In the data rows, the value 128 means zero.
Each row of this table is followed by its label. One hidden rule gives the labels. It looks at one to three of the table's principal directions, none of them among the few with the most spread.
[46 80 141 88 99 167 106 162 187 70 114 135 115 96 121 68 68 94 78 171 87 185 109 96 149 153 132 148 188
 174 172 83 112 127 132 105 92 185 159 64 113 140 104 118 128 121 176 70] 3
[64 79 120 112 115 148 130 141 159 78 157 122 126 82 114 96 101 132 101 185 86 120 142 114 176 134 131 130 149
 179 145 84 128 107 88 98 116 154 163 92 151 168 109 120 174 110 151 78] 1
[72 174 156 85 92 107 129 162 154 125 117 79 75 76 152 58 97 115 129 168 85 122 112 141 126 108 128 161 157
 153 156 127 144 128 141 116 144 118 170 98 95 135 136 108 134 113 159 71] 2
[108 156 112 110 108 111 101 131 160 133 39 95 24 67 123 42 136 114 110 172 86 186 145 163 145 221 108 197 160
 242 136 60 126 186 116 48 199 119 170 149 142 141 111 130 115 152 201 84] 3
[146 118 103 124 124 137 133 103 131 127 134 151 120 120 80 139 124 114 142 152 133 150 127 166 118 134 134 118 114
 148 115 116 142 111 115 118 144 132 141 124 153 110 143 131 133 140 143 131] 3
[119 123 127 107 118 118 120 139 164 91 96 129 106 119 109 112 125 118 144 136 97 142 123 122 146 142 134 127 149
 135 147 119 96 149 114 124 126 129 132 130 153 123 112 119 114 127 133 114] 3
[103 139 147 106 97 90 103 129 111 159 117 130 128 142 149 120 148 137 149 111 95 105 133 109 128 97 127 88 168
 90 121 156 67 115 139 137 55 132 127 149 109 164 121 145 152 126 93 130] 3
[87 110 133 97 133 144 148 159 129 100 119 105 111 109 134 73 108 120 104 134 106 147 109 115 137 128 113 161 144
 166 140 102 152 137 134 110 120 149 181 90 111 132 115 111 130 122 144 115] 2
[173 201 159 130 127 126 111 124 145 160 102 113 130 121 163 149 147 130 121 91 161 139 119 137 99 128 136 149 84
 122 140 133 157 159 155 128 206 69 97 164 94 80 163 125 55 131 143 122] 1
[117 95 82 166 109 105 175 96 93 81 117 159 151 131 79 116 120 108 146 145 106 124 142 136 182 162 130 116 121
 192 120 90 103 91 28 134 158 138 143 180 220 136 134 116 192 115 164 112] 4
[155 159 91 154 118 110 127 112 98 177 91 143 128 167 78 133 134 131 136 110 135 168 115 181 100 131 111 114 119
 115 90 139 151 94 152 128 138 134 124 154 121 82 176 128 111 151 130 184] 3
[108 150 153 117 139 111 139 151 124 138 138 102 113 119 174 124 140 157 140 111 124 84 119 123 114 87 122 121 124
 95 119 153 128 125 151 138 103 100 142 126 104 125 126 133 125 127 92 139] 3
[137 101 112 135 143 143 168 124 124 120 132 134 121 157 107 114 133 114 138 123 115 127 118 140 110 114 132 129 126
 117 133 135 98 136 145 116 78 170 146 110 124 149 117 125 136 139 94 162] 3
[186 160 115 152 163 183 133 95 91 203 154 134 147 148 116 150 125 130 113 111 213 164 118 188 53 110 112 155 75
 118 89 147 197 112 185 119 148 129 134 103 75 82 165 143 93 153 124 180] 3
[122 102 95 147 191 175 166 131 96 143 181 126 138 136 142 135 120 145 95 141 162 135 120 129 111 115 114 153 85
 140 97 123 211 108 170 119 118 146 152 80 115 104 130 130 143 136 118 180] 3
[59 161 148 115 98 95 154 165 140 96 103 95 124 106 170 77 75 104 119 149 82 116 112 86 171 115 121 165 150
 145 178 121 132 131 101 137 152 123 138 140 138 140 129 88 145 109 162 68] 4
[110 149 134 144 110 168 112 106 86 190 129 145 172 147 128 115 80 120 65 105 167 193 106 150 98 128 105 148 139
 139 110 113 155 76 164 113 109 160 131 124 71 108 177 156 123 139 167 135] 3
[121 140 109 123 162 135 104 155 138 143 134 121 103 123 134 137 103 154 104 152 133 180 133 125 114 149 91 148 121
 136 96 131 198 114 186 129 154 125 145 86 120 69 145 113 88 146 138 161] 1
[223 223 82 186 140 62 225 60 39 191 112 102 149 175 87 152 172 107 230 94 174 51 109 232 91 56 148 136 73
 80 112 188 132 133 76 135 154 110 122 218 189 135 178 136 161 148 91 167] 2
[164 115 115 165 105 109 119 94 123 114 122 157 169 137 112 165 170 119 146 123 136 99 162 112 162 154 156 93 100
 147 134 114 103 131 56 143 179 105 81 191 173 149 126 120 151 107 141 106] 3
[176 138 132 143 118 152 147 84 160 117 131 154 167 156 126 164 138 101 140 134 132 128 141 108 131 142 159 142 83
 146 169 112 97 149 119 125 159 135 88 173 161 153 143 114 112 114 137 102] 1
[118 145 96 147 123 118 152 117 122 144 123 113 91 124 76 101 99 146 117 161 100 164 122 189 117 151 108 152 140
 167 106 104 153 90 150 90 138 157 162 122 140 124 181 133 137 136 153 145] 3
[141 138 185 45 96 181 111 111 224 82 132 133 150 127 156 122 106 70 152 148 83 129 134 72 151 107 171 170 145
 119 223 118 25 187 140 118 77 155 121 121 146 207 92 117 112 90 133 29] 3
[188 227 137 119 124 87 143 87 61 249 123 102 126 161 132 146 175 134 199 71 164 75 102 225 45 17 131 104 118
 23 90 214 102 122 170 118 57 110 139 165 82 133 167 175 124 170 48 181] 3
[170 103 116 133 132 151 98 93 110 135 155 181 173 141 127 182 164 116 112 108 158 145 142 101 144 154 158 93 87
 141 109 113 148 115 116 153 161 101 80 154 138 94 132 145 134 112 153 139] 2
[111 160 108 109 163 88 173 156 91 161 127 88 81 131 133 100 124 135 153 128 113 119 95 167 90 71 102 142 141
 93 109 165 162 136 169 109 77 146 188 90 114 110 133 131 120 172 81 180] 3
[117 136 140 104 106 67 118 145 159 89 135 96 63 74 96 124 137 167 173 160 71 85 148 163 154 139 126 105 163
 134 119 121 101 119 90 127 143 87 162 127 169 148 134 138 140 109 128 93] 2
[199 104 71 194 121 137 138 57 94 138 114 191 197 192 64 189 187 125 155 106 174 126 146 151 132 166 152 82 73
 149 95 112 123 95 79 152 161 134 78 205 189 112 151 134 146 124 135 169] 3
[47 87 117 104 164 154 118 193 119 128 150 99 85 100 149 76 78 160 65 160 112 170 117 115 122 133 76 158 167
 148 90 114 213 95 194 110 87 164 198 30 80 111 119 122 143 136 141 154] 4
[151 131 163 126 101 126 151 94 133 100 135 140 175 120 132 163 129 105 153 107 154 80 122 124 142 110 154 119 110
 121 171 122 81 148 51 138 153 104 100 181 161 156 121 136 126 127 127 74] 3
[220 104 100 148 160 155 188 79 133 98 171 159 161 154 61 192 141 100 161 139 164 131 128 154 107 131 152 127 57
 142 150 127 137 159 96 124 187 146 111 128 180 109 138 105 88 152 102 152] 1
[159 88 113 131 138 162 117 117 147 119 145 155 128 138 102 149 139 114 121 150 143 151 143 121 117 161 138 127 108
 148 128 114 147 140 142 130 146 146 116 102 127 131 116 119 120 126 137 137] 3
[18 120 174 128 60 53 81 177 141 88 104 105 123 65 177 93 103 143 115 141 83 72 139 82 187 122 133 79 211
 122 148 131 81 100 48 150 124 101 113 153 130 165 109 125 184 102 153 40] 3
[113 129 185 94 124 122 66 169 152 133 117 127 121 126 207 138 147 141 105 88 125 128 130 56 120 129 133 107 152
 85 135 154 108 156 182 159 109 99 92 121 68 115 102 130 91 117 112 123] 4
[118 87 109 162 146 149 151 116 101 100 154 146 146 131 123 122 124 133 108 124 140 127 132 116 151 155 137 128 121
 161 112 105 134 101 105 142 127 134 123 128 151 127 125 141 175 98 153 137] 2
[157 188 135 121 120 96 143 115 128 157 108 121 128 146 145 136 137 101 167 118 120 118 120 135 106 87 143 131 115
 92 149 168 102 152 141 129 130 122 113 161 134 125 144 114 109 143 104 127] 1
[148 100 135 149 118 135 131 110 136 106 130 157 168 158 132 164 132 114 143 135 147 113 151 76 142 156 135 122 111
 134 154 124 106 142 97 161 148 133 86 158 157 164 108 106 135 111 129 108] 3
[137 115 154 89 122 194 115 113 172 115 150 167 165 161 183 149 127 98 112 135 123 147 136 47 142 151 149 156 89
 150 167 103 114 140 175 157 122 130 99 130 120 137 108 113 111 96 150 99] 2
[131 138 137 126 148 123 175 140 131 116 156 90 109 120 113 129 122 166 137 140 127 106 115 155 105 117 106 150 111
 140 130 123 161 128 142 115 145 130 170 101 124 129 149 118 96 136 101 142] 3
[143 94 120 158 164 201 97 108 96 177 180 161 170 173 154 163 145 169 72 105 185 156 139 104 102 157 121 125 101
 129 73 121 176 78 212 152 91 143 98 104 78 112 142 164 141 102 134 187] 4
[125 224 163 82 134 126 88 159 131 197 139 73 106 127 187 126 127 186 137 117 133 112 120 139 98 82 100 157 120
 75 89 173 198 93 236 162 122 71 144 110 67 92 170 129 103 94 122 140] 2
[204 87 68 189 152 121 131 81 74 115 84 199 183 213 84 178 194 134 138 55 147 165 147 104 162 203 132 85 95
 147 77 112 90 118 95 165 149 127 73 221 206 80 133 135 131 121 129 210] 4
[79 111 122 140 132 117 103 162 136 119 133 125 123 126 172 120 118 158 110 154 98 118 161 69 167 148 108 124 140
 133 111 128 142 101 143 153 120 120 121 124 136 141 113 106 166 98 136 125] 1
[164 167 152 120 132 97 189 126 168 88 98 90 78 115 121 114 130 109 174 134 119 111 103 153 95 134 145 169 118
 146 185 135 99 201 119 109 183 126 135 146 156 131 135 103 69 147 114 105] 2
[72 141 135 128 151 108 117 171 110 156 142 93 96 106 202 99 128 160 120 133 108 84 141 105 137 88 110 129 145
 91 100 160 143 115 161 132 78 105 145 107 96 146 105 134 176 118 102 141] 3
[66 59 138 139 146 138 68 180 121 137 159 120 91 106 144 135 107 214 70 146 133 132 157 102 137 178 68 108 171
 123 64 113 182 79 171 140 102 118 137 72 78 141 109 149 152 121 126 161] 3
[181 159 154 148 117 102 113 95 96 163 133 135 167 140 140 188 159 140 158 86 186 86 137 139 109 114 134 100 109
 88 118 156 117 132 95 158 156 83 85 183 130 131 140 151 115 132 111 123] 3
[78 198 164 119 134 106 123 158 107 169 108 73 149 127 222 95 135 154 147 84 134 51 117 109 135 35 116 138 153
 47 133 184 88 136 135 136 43 99 135 149 96 160 100 145 151 121 75 118] 1
[83 177 141 96 118 54 177 158 123 130 107 68 74 115 154 68 130 118 194 134 61 54 102 148 124 34 136 122 175
 65 157 196 53 157 124 113 48 142 163 129 131 170 104 115 159 147 53 125] 3
[128 76 129 125 139 151 130 132 141 119 177 139 133 126 143 157 128 123 127 168 133 95 154 95 133 125 132 120 110
 122 139 133 142 138 126 134 124 142 117 96 124 171 91 110 153 131 106 120] 3
[128 126 122 131 125 182 167 120 204 102 114 132 97 133 104 95 90 102 101 175 94 192 117 146 95 166 135 190 104
 194 171 75 130 139 186 76 145 183 158 102 123 138 163 101 85 131 161 112] 1
[166 167 126 123 139 101 160 121 126 143 148 108 111 112 122 158 130 127 166 149 134 99 135 159 114 101 120 141 84
 120 134 144 163 147 111 121 186 94 143 135 147 120 143 108 104 153 108 126] 1
[153 198 83 189 142 92 193 115 73 162 94 109 147 157 115 118 135 122 148 105 151 118 110 180 117 106 115 151 76
 133 113 141 171 116 102 127 185 111 135 179 151 78 174 106 117 150 129 169] 1
[241 158 90 157 132 137 150 38 102 147 133 188 203 177 87 215 179 93 173 97 176 127 136 150 136 134 173 110 39
 132 125 121 129 130 79 151 195 92 66 221 203 92 163 140 119 125 144 142] 1
[176 184 141 125 127 136 139 103 107 167 125 127 161 153 132 139 126 101 139 95 164 147 108 148 89 97 135 146 106
 107 140 155 129 140 148 134 140 130 121 140 107 103 158 128 88 138 125 133] 4
[148 7 55 158 141 163 154 68 74 78 121 211 147 143 4 127 178 131 95 81 132 194 109 192 144 199 144 55 129
 217 61 54 78 82 57 85 106 179 155 151 185 67 132 183 149 164 136 208] 2
[114 166 150 134 124 144 102 132 149 159 111 107 139 159 178 114 143 163 124 109 120 110 135 105 125 123 127 147 144
 100 129 137 91 121 189 135 66 130 111 144 100 165 131 147 129 93 116 128] 3
Here are more rows. What is the label of each one?
[102 98 124 120 139 186 108 133 155 118 103 138 119 140 142 93 129 144 85 125 114 169 132 93 148 181 117 169 134
 170 125 70 132 128 175 112 91 138 137 122 111 153 112 146 140 91 165 131] -> 2
[116 79 103 153 102 152 147 104 124 67 105 158 181 151 73 117 117 118 117 113 120 134 126 130 191 175 131 126 143
 174 137 73 74 101 44 132 122 158 126 166 193 142 117 136 157 112 163 108] -> 3
[113 84 101 146 134 106 175 138 114 56 137 131 121 110 71 113 91 112 138 152 114 133 120 138 159 147 125 124 142
 161 135 116 136 118 57 139 165 147 149 111 188 111 124 102 154 126 148 121] -> 2
[182 182 163 143 80 124 129 84 111 219 148 115 187 152 132 166 136 74 173 114 179 40 124 181 72 0 175 101 122
 1 172 216 84 148 113 118 79 150 67 152 64 224 136 138 159 149 68 92] -> 3
[157 98 142 139 133 197 92 105 156 128 174 161 179 134 137 176 135 131 92 131 171 137 151 101 126 148 148 121 89
 135 133 109 144 120 142 138 148 124 85 112 104 130 125 135 113 106 142 115] -> 1
[142 168 117 130 156 123 199 111 92 135 129 112 154 157 127 125 116 115 155 89 129 103 88 154 130 60 132 147 112
 81 142 159 99 136 120 120 86 136 133 154 154 116 137 138 131 147 85 161] -> 1
[104 156 168 76 122 83 133 161 158 100 116 91 67 85 159 89 145 120 156 114 76 98 101 125 122 87 161 122 166
 101 159 146 85 169 141 121 89 101 152 112 112 136 116 144 121 113 111 100] -> 2
[21 152 145 140 135 132 112 165 89 168 118 76 125 136 196 58 109 211 90 101 115 99 119 116 146 113 74 156 195
 111 83 123 113 64 179 129 2 134 172 118 82 170 123 181 184 92 120 145] -> 3
[214 163 51 202 150 83 211 68 84 133 98 141 153 191 51 171 175 129 207 108 146 94 122 200 125 120 147 113 66
 119 101 145 130 114 77 139 169 124 106 220 233 103 177 119 145 137 106 191] -> 3
[246 220 88 168 132 166 174 24 69 224 136 142 172 174 61 166 165 112 162 100 219 141 104 251 64 114 146 164 29
 146 100 122 188 104 139 117 193 102 115 186 127 84 210 165 103 137 154 170] -> 2
[81 227 118 88 115 50 147 171 121 167 14 60 38 115 147 13 127 99 172 115 61 140 85 174 109 73 111 174 193
 101 142 158 98 175 158 83 64 134 198 139 113 133 126 127 126 157 118 130] -> 4
[241 171 114 140 172 162 153 91 127 162 149 124 145 141 119 178 152 87 156 126 203 128 132 164 82 108 149 169 46
 110 147 157 182 195 136 120 207 111 100 122 129 104 130 111 75 154 117 142] -> 3
[147 67 102 156 141 144 160 110 134 78 134 168 158 156 87 158 128 123 118 129 123 151 135 105 147 169 131 115 106
 163 135 94 115 126 97 126 145 159 117 144 178 127 129 112 122 132 128 146] -> 1
[145 158 136 120 113 115 151 114 145 117 78 132 123 148 131 112 136 94 161 109 120 134 107 129 116 129 144 144 128
 128 162 131 78 164 123 130 125 132 122 167 148 128 126 122 103 135 128 117] -> 4
[149 178 111 156 140 144 125 102 78 194 119 103 138 178 127 119 154 202 118 94 145 132 136 159 128 167 87 172 117
 150 66 104 160 76 188 137 112 112 141 167 118 135 176 168 142 86 148 176] -> 2
[122 153 129 132 96 115 160 108 97 143 142 126 146 123 96 124 86 120 109 134 117 148 112 160 131 125 114 141 119
 160 133 104 155 87 107 113 171 133 146 147 127 121 187 122 131 132 161 111] -> 3
[157 131 103 121 161 142 139 115 83 141 168 136 154 153 113 153 128 146 131 110 135 135 129 130 149 115 115 124 103
 112 91 147 153 98 141 152 128 117 124 125 147 86 138 130 141 118 113 176] -> 2
[192 59 88 147 166 149 131 96 109 119 177 178 154 154 96 208 176 143 140 134 158 121 167 121 134 167 125 94 74
 147 88 110 153 125 105 140 152 126 121 129 176 122 110 133 130 145 106 173] -> 1
[72 161 149 69 133 108 111 186 155 132 118 71 54 93 160 67 102 145 129 148 70 127 115 129 134 103 104 164 185
 104 134 140 127 144 183 110 70 123 182 70 93 142 108 135 125 124 120 115] -> 2
[176 116 136 130 131 199 114 96 205 101 153 149 152 113 111 177 123 117 100 164 157 155 144 126 126 173 156 161 72
 175 167 76 161 153 133 103 205 124 94 122 141 130 142 121 79 118 171 84] -> 1
[138 197 138 137 133 129 163 114 111 176 121 104 155 139 181 125 118 102 138 127 161 108 118 129 102 82 126 178 88
 119 156 145 159 150 138 117 146 122 130 152 115 142 144 114 117 143 127 108] -> 1
[122 136 119 84 115 129 108 144 152 134 110 118 86 110 84 102 94 104 132 159 110 177 111 172 106 123 113 142 166
 125 130 135 142 135 152 104 120 160 166 76 116 108 131 120 99 163 138 122] -> 3
[126 151 144 139 118 123 72 137 119 156 95 125 139 138 163 116 154 146 115 85 138 131 140 106 133 134 132 112 150
 101 105 147 107 121 151 151 110 104 95 154 96 123 127 142 137 96 136 133] -> 4
[151 174 100 132 162 155 169 115 105 164 117 104 109 144 111 91 139 135 135 117 146 151 102 183 89 113 117 177 95
 146 106 125 172 126 179 107 121 132 172 114 111 98 156 136 113 128 128 175] -> 2
[234 71 82 168 133 143 143 46 68 144 152 214 220 195 92 222 215 85 145 75 172 105 153 123 148 142 175 64 58
 125 112 117 91 140 55 139 142 134 64 204 179 134 111 153 150 152 105 170] -> 1
[115 115 215 97 66 155 124 93 231 34 132 147 172 77 128 148 64 70 118 146 108 123 120 79 174 135 182 139 159
 143 255 91 0 197 32 94 152 136 62 165 164 200 101 133 90 121 150 0] -> 1
[210 169 141 120 181 158 154 116 170 144 168 107 117 135 174 182 144 114 166 153 162 91 149 115 98 105 144 183 52
 95 165 162 156 204 172 129 174 99 100 115 134 144 108 104 84 135 93 125] -> 1
[147 195 152 122 107 121 120 126 144 158 104 105 114 127 131 118 105 115 129 124 135 149 111 152 102 126 127 163 130
 117 152 141 136 143 159 125 165 115 111 138 97 113 162 123 85 129 149 109] -> 3
